In the rows, zero is written as 128.
Each path below is one point turned by a fixed rotation once a step. After each direction that follows a path, write how fast that rotation turns it, in degrees a step (0 if it stays still).
Each turn is a multiple of 5 degrees from 10 to 175, or 0.
Each row of a path follows its step; steps can be skipped.

step 0: [119 132 132 127 137 134 133 129 127 126 120 129 122 126 123 126 123 135
 137 131 126 136 136 135 129 125 140 122 125 127 125 123 132 129]
step 1: [129 139 136 125 139 123 133 135 126 137 133 123 121 122 128 126 131 130
 128 135 121 128 130 132 126 127 131 125 133 133 122 132 119 127]
step 2: [121 125 131 119 128 124 124 138 132 127 134 130 118 125 131 128 123 130
 136 134 137 130 127 134 122 125 135 121 122 134 121 127 129 131]
step 3: [122 132 121 129 134 132 125 135 133 129 121 115 120 120 127 126 129 131
 133 134 122 126 128 131 133 129 136 118 127 128 126 137 128 124]
step 4: [127 127 134 116 132 123 124 137 129 134 122 119 129 120 133 133 128 128
 124 138 127 134 120 127 121 124 131 122 134 131 126 123 123 130]
step 5: [120 129 127 130 136 139 128 131 126 131 122 126 117 122 138 131 116 136
 130 133 136 130 126 131 126 125 129 123 124 128 125 127 133 128]
step 6: [133 133 135 126 134 139 125 134 138 136 128 119 124 125 137 119 129 131
 126 135 122 126 129 127 121 126 131 128 131 124 127 133 122 127]
step 7: [125 125 135 126 130 130 122 130 135 124 131 127 122 126 141 138 131 131
 137 135 129 135 125 124 122 124 131 126 121 128 124 117 125 126]
step 8: [132 130 127 133 134 135 129 130 131 128 123 120 121 121 131 127 120 133
 133 124 123 126 126 129 124 129 134 124 128 122 117 124 129 114]
step 9: [133 130 135 118 134 121 122 128 130 136 126 120 125 129 137 122 128 128
 134 129 122 129 128 126 123 121 122 120 128 123 121 119 125 131]
Speeds:
[128 126 126 128 127 122 130 128 128 129 129 125 124 125 127 126 128 126
 131 125 126 129 127 131 128 128 127 128 128 130 128 129 130 130]	45
[128 129 128 127 128 132 129 128 127 129 127 125 129 128 129 127 128 128
 131 126 127 125 128 129 134 127 130 131 131 126 127 131 126 127]	140

step 0: [123 134 121 129 130 131 137 131 131 135 120 123 124 122 128 129 139 134
 132 123 126 127 127 130 132 134 132 133 126 126 137 118 123 119]
step 1: [124 131 126 137 127 128 125 132 121 130 127 133 138 124 128 126 142 129
 131 131 119 129 136 132 135 129 128 131 117 130 134 128 131 121]
step 2: [125 129 126 125 135 132 124 132 128 127 132 124 130 121 134 125 144 131
 134 138 125 122 132 123 131 134 129 127 128 126 128 142 129 128]
step 3: [121 122 121 123 132 141 125 135 129 127 121 133 132 122 136 130 133 133
 133 132 125 133 138 124 117 126 132 131 131 128 128 128 125 132]
step 4: [127 133 123 131 126 133 130 118 134 125 123 131 135 119 134 128 141 127
 123 128 128 123 136 126 121 121 133 124 132 132 127 120 129 135]
step 5: [128 133 123 137 133 130 136 121 132 130 123 121 120 121 134 131 140 129
 133 125 126 132 128 129 125 138 131 128 129 128 135 119 124 129]
step 6: [119 135 123 133 129 130 125 128 123 125 123 133 127 125 135 131 137 126
 128 125 123 133 133 137 136 129 130 129 118 131 141 127 127 121]
step 7: [117 134 130 127 130 128 119 131 129 128 130 127 126 122 131 122 143 137
 127 134 127 122 130 120 133 133 126 124 120 130 134 132 131 125]
step 8: [121 124 132 126 129 134 123 132 129 124 123 135 131 119 130 125 135 137
 135 137 121 136 137 127 121 138 130 127 129 126 126 132 125 134]
step 9: [122 135 121 122 132 133 124 118 128 120 120 131 136 119 129 132 135 124
 125 133 130 125 136 129 119 126 133 123 130 124 126 128 131 135]
Speeds:
[127 126 125 128 129 129 127 128 129 131 128 126 125 128 127 128 128 129
 133 129 129 128 124 123 128 130 127 128 129 126 129 125 127 129]	145
[128 128 127 131 127 130 130 125 128 129 129 126 125 129 131 130 125 126
 126 127 127 127 132 126 127 126 130 126 129 128 129 127 125 131]	60
